One turn moves each row of this set onto another row. After a few examples, where does it send each row asked below?
Z_976: [  4 -26   0 -22 -21  16 -30 -21   2  -4   6   4  -1  -4 -12   0  -8  -7
 -28 -14   5  25  -2 -38  12 -18   4   7]
Z_78: [  2 -29  -9  -1 -11  16 -40 -13 -12  -3   6   0 -11 -13  -7 -10 -27  -4
 -20 -15 -10  29  -6 -24  32  -8  17 -20]
Z_361: [  1 -43 -20  12 -20  -6 -19 -15  25   7  -6  -9  -4  -8  -4 -12 -46  -2
  -2  -4  -6  28 -13  -2   4   4   9  -8]
Z_548: [  1 -10  -1  11 -29  -9  -7  -6  32   6 -12  12   2   1  12 -17 -44 -15
 -12  -8   2   8 -23 -13   7   3  17  -8]
Z_335: [-26 -38  -1  -7 -37  15 -16 -15  25  20  14   5   7   4   7 -15   1  29
 -16 -20  -3  10 -37 -15   4  -7   6  -3]
Z_757: [  6 -13 -17  -6 -14  -4  -9   0   5   0  25   3   8 -15   3  -2 -26   5
   4   0 -27  14 -12   1 -19  20  14 -18]
Z_426: [ -7   7 -14   3 -41  24  -2  -9  34  35  10  -4   8  -6   7  -7 -13   5
 -19  -7 -29  11 -30  -9  -5   2   1   2]
Z_235: [-31 -20 -13 -18 -26   7 -13  -9  12  -9   2  22  13  14   0   0 -24   6
 -11 -18 -16   8 -25 -14 -14   4  15 -25]
Z_873: [ -9 -23  -4 -35 -24  -7 -14 -29  30  15  12  -1  -1  -4   0  12 -10   4
 -36 -15 -12  15  -7 -39   6 -11  10   6]
Z_286: [  8  -7 -12 -11  -5   0 -11   6  -6 -15  22   2   2  10  -8 -11 -18   3
  11  -1 -18   4 -10   0  -8   4  15 -15]
Z_300: [ -7 -24  10  -2 -11 -17 -15  -7  35  -4  -9  14 -11   0   8  -7 -14  10
   2 -15  -2  -8 -15 -20  14   7   6  -7]
Z_416: [-14 -15 -13 -16 -14   3 -13  -1  -2 -25   7  12   0  26 -10  -5 -18   7
  -5  -9 -16   3 -21 -12   0  -9  12 -23]
Z_303: [ 15 -11 -20  -6 -11  14 -34 -12  -7  -6   7  -9 -10 -11 -10 -19  -9  -5
 -18 -12  -4  31  -2 -35  24   4   3  -5]
Z_34: [  6 -25  -3  -3  -3  11 -23   3  26   8 -12  -3   2  -9 -21  -4 -30 -10
   1  -4 -10  17   6   1  -5  -3  -2   4]
Z_722: [-20 -13 -18 -11 -25   1 -10  -9  17   4  10  15  15  -7   8   5 -33   3
 -12  -4 -27  15 -21  -9 -26  22  17 -21]
Z_472: [-11 -27  13 -13 -17  16 -36 -19   5  12   8   4  10   4 -11  13 -14  -8
 -23  -9 -13  24   5 -30  15  -8  16   1]
Z_564: [ -3 -13   0 -21 -12 -15  -1 -12  18  27  15 -11   4 -25   0  -6 -18   6
 -16 -30 -11   1  -5 -21  25  24  18 -20]
Z_15: [  3 -17  -9  -1 -19  29  -9   8   5   3   9   4  -9  11  -6 -13  -4  13
 -30  -6 -19   5 -39 -18   9 -32  -1  -6]
Z_825: [  3  -5  -3   8 -15  22 -21   3   8  13  18 -20  -6   5 -12 -26  14  14
  -6 -11 -17  10 -13   2   5   1   2   9]
Z_748: [-28 -31   1 -11 -40  23 -13 -16  25  20  12  -2  -3   1   0 -17   3  31
 -19 -17   0  12 -35 -13   5  -9   9  -7]
Z_987: [  3  -3 -16 -30 -19 -12  -8 -13  38  26  10 -16   3 -22  11  -8 -18  -1
 -25 -29 -14  13  -8 -34  11   7  13 -13]
Z_542: [  4 -16  -6  -1 -25  28  -2   6   5   2   8  -5 -13   9 -10 -12   3  13
 -34  -4 -14   8 -41 -18   9 -26   2  -9]
Z_364: [ -5 -27   2 -23 -13  -6   0 -14  25  22  12  -4   9  -4  -5  26 -17  -3
 -35  -8 -25  11  -8 -35  15  -1  13  -7]
Z_811: [  4  -6  -6   1 -16  24 -23   1   6  14  20 -15  -6   6 -14 -29   7  19
   2  -9 -17   7 -11   4  10  -4  -4   7]
Z_210: [ 14   1 -23 -12  -7  -5 -17  -4  10  19  13 -19  -4 -19   7 -32 -21  -4
 -18 -14  -9  26  -4 -30  18  20  15  -7]
Z_879: [ 11 -29 -25   3 -19  14  -3   5  12  26  32 -15  -2 -26   4 -22 -17  18
 -14 -10 -18  20 -33   1   0  -3   3 -10]
Z_633: [  3 -37   2 -12  10 -10  -7  13  21  -2  -4  10 -12  -2 -10  -4 -25   8
 -17   6  -9   3 -11 -18   2  -7   3   9]
Z_794: [  6   6 -12  -4 -13   2 -19  -7  -1  14   6  -8 -12 -15  -1 -25 -32  -7
 -21 -13 -18  11  -2 -16  32  17  17 -16]
Z_20: [  3 -26 -22  11 -18  16  -5   4  20  25  38 -20  -2 -27   4 -21 -10  16
 -17 -12 -17  22 -30  -3  -2  -3   8 -12]
Z_516: [-15   7 -11   5 -39  27  -3  -9  38  34  13  -5  -1  -9   7  -8 -14   8
 -26  -3 -25  14 -28 -11  -4  -5   4  -6]

Z_300 -> Z_633
Z_210 -> Z_987
Now find these:
Z_825 -> Z_20
Z_426 -> Z_335
Z_722 -> Z_235
Z_364 -> Z_472

One turn moves each row of this set onto another row. After a few examples, where does it send each row asked below?
Z_942: [  6   2 -13  -8   2 -12 -16   3  11   7  16   6   4   1  -3  -4   5   3
  -7 -12  32  26  -3   6  -6   0  -5 -10 -12   2  -2   6]
Z_533: [  1  15 -10   0 -20  10  -9   8  13 -11 -14   6   2   6 -25 -20  16   6
   5   0 -13 -11 -18  -7  17  -2 -10   0  24 -14   1  -1]
Z_144: [ -3  -6  -1  10   2   4  11  -1  -6  -2 -11 -23  -2   6  10  13   0  -5
  -8   8  16  -5 -14 -12   6 -37   6  -7  12   6  -3  -7]
Z_488: [  5  -6 -15  -3   8  10   2   4   2  10 -11  -7  -1  -4   6  -7 -28  -2
  -4   3   8  19 -24   7   2 -22  -6  14  19  10  -4   7]
Z_578: [  1   2  -9  -4   3 -56  -6  -2   7   4 -11   0   2  -2  -2  -6  15   0
   6  16  -6   3  13  -9   9 -18  -9  -8 -17   1   1   9]
Z_743: [ -6   7 -11  -1 -11  -1   5  12  12  -2  -4 -16 -11  -5 -15  -7   7  11
   1 -14  -2   0 -23 -29  -8   2  14  24   9   0  -8  14]
Z_896: [  9  -8  -3 -10  -2  11 -16  -2   9   9  -8  -4   3   2  -5  -1  16   2
  -4   2  -4 -42   9   8  11  19 -12   3  25  16   0   6]
Z_966: [  0   3 -31 -21  -6  10   4   0  11   3 -18  18   3  -5  -4 -14   1  15
  16   8 -10 -21 -19  -3   1  -2 -12  -4  29   3   7  15]
Z_231: [  4   3  -5  -5   7 -19   9  -1  10   2 -36   4   7   1   3  -1   7 -12
  27  13  24  -8  24  -8  -7   8  -8   3 -18  -8   1  10]
Z_535: [  0  -5   4  -3   6  10 -23  -3   9   7  16   2  -2   4 -13  -7   9  -4
  -4  -3  -3   1 -30 -32   0  15  -7  29   9   5   0  10]
Z_837: [  8  -7  -3  -3  -3   4 -18 -12  -9   4  -8   3  -3  17  10   6   3 -19
 -13   1  20  -7 -12  10   5 -22 -20  19   3  14   0  -3]
Z_76: [ -2 -18 -14 -16  14  -3   7  10   2  16   9 -20   2  -8   0   2  -6   8
   1  -5  21   3 -18   1  -7   2  12 -13 -26   2 -11   2]
Z_607: [  9  -7   2  -9   2 -27   5  -3  14   6   8  -4   6  -4 -14   7   0   3
  17   1   6 -24   9  13   4  15  -7  41  -2  -2   7  -2]
Z_567: [-22 -12  11  20   2 -12  12  -7  -6   0  20  10  -2   5 -26  10  12   4
   4   8  -2  -6  12 -10   7  -5  -5   2  -2 -17   8   8]
Z_386: [-10 -17  -5  12  20  -6   3   2  18   0 -18   1  10 -20   0   2   0 -13
  16  32  10   0  19 -13   4   9  -5  -3 -14 -13   1  11]
Z_64: [  7  -8  -2 -13   0  15  28   2  10   2  -5 -17  -5   4   6  -1  -2  -4
  32  10 -22   4   0   5  25   5  -6   5 -25   2  -5  11]
Z_569: [ 21  -6   0   2 -14   0  18 -10  15 -12  -3   0   0  20   3  -1  19  -5
  28  17 -11  13   2  -5  29 -10 -14  -5 -16  -4   6  16]
Z_203: [  7 -10  -4  -7  -1  28 -12   0  11   9  -9   1   1   3 -17  -2  13   7
  14   8 -25 -31 -33  -7  13   3  -9  -4  15   6   1   3]
Z_251: [ 10   7   7  -1  -5  10   5   3  10  -7  15   4   5   6   8  -3   6 -15
  27   7 -16  21  15  12  15   8 -15   2 -14   6   0   1]
Z_829: [ -8  -1  -1   4  -4   7  11   6 -10  -5  -3   2  10  15 -14 -19  10   2
   1   7  -2 -18  -1 -13   8   4  -6 -30  37  -4   3  -2]
Z_458: [ 11 -11   4   1  -9  -6   0  -1  -5  -5   9  -6  -2  26 -12   0  21   3
  12  -6   4 -15 -31 -31 -20  -2   9  11   6  14  -1   8]
Z_54: [  4  -2   1 -14  20 -45  -6   2  -7  22   0   5   7   3   0 -12  -3  -6
  15   8 -11   7   8   2  -6   0 -11  -8 -16  16  -3   3]
Z_557: [ 14   7   7   1 -11  12  -2  13   4   3  -6  -6   6  16 -20 -11  10   5
  16 -11 -14 -20 -10   6  -5  10   3  -7  27  16  -6  -6]
Z_595: [ 12 -16 -15 -14   2 -16  -2  -9  11   6   1  -8   1  11  -4   4  16   6
  -7   4  36   2 -23 -16  14 -10  -5 -12 -23 -12  -1  10]
Z_781: [  0   6   0 -13  14 -13  25 -11  10  24   1  15  -1   2 -12  10  -9  20
  37   4   0  -1 -17 -20   2  -9  -4   7   7  -6  16  17]
Z_401: [  4 -19   0   5  21  -5   6  -7   5  15 -20  20   8   6  -3  -3  -5 -10
  29  20  12   7  14  -6 -15  11 -12 -10 -11   4   3  24]
Z_322: [ -4 -15  -4  -9  27 -37  -1  -3   3  25 -10 -10  -1 -10  -4  -6  -3   2
   5  21 -18   2   0 -12  17  -6  -7 -10 -20   6  -5  16]

Z_781 -> Z_567
Z_458 -> Z_535
Now find these:
Z_557 -> Z_203
Z_896 -> Z_966
Z_595 -> Z_942
Z_386 -> Z_231
Z_251 -> Z_64
Z_837 -> Z_488
Z_578 -> Z_54

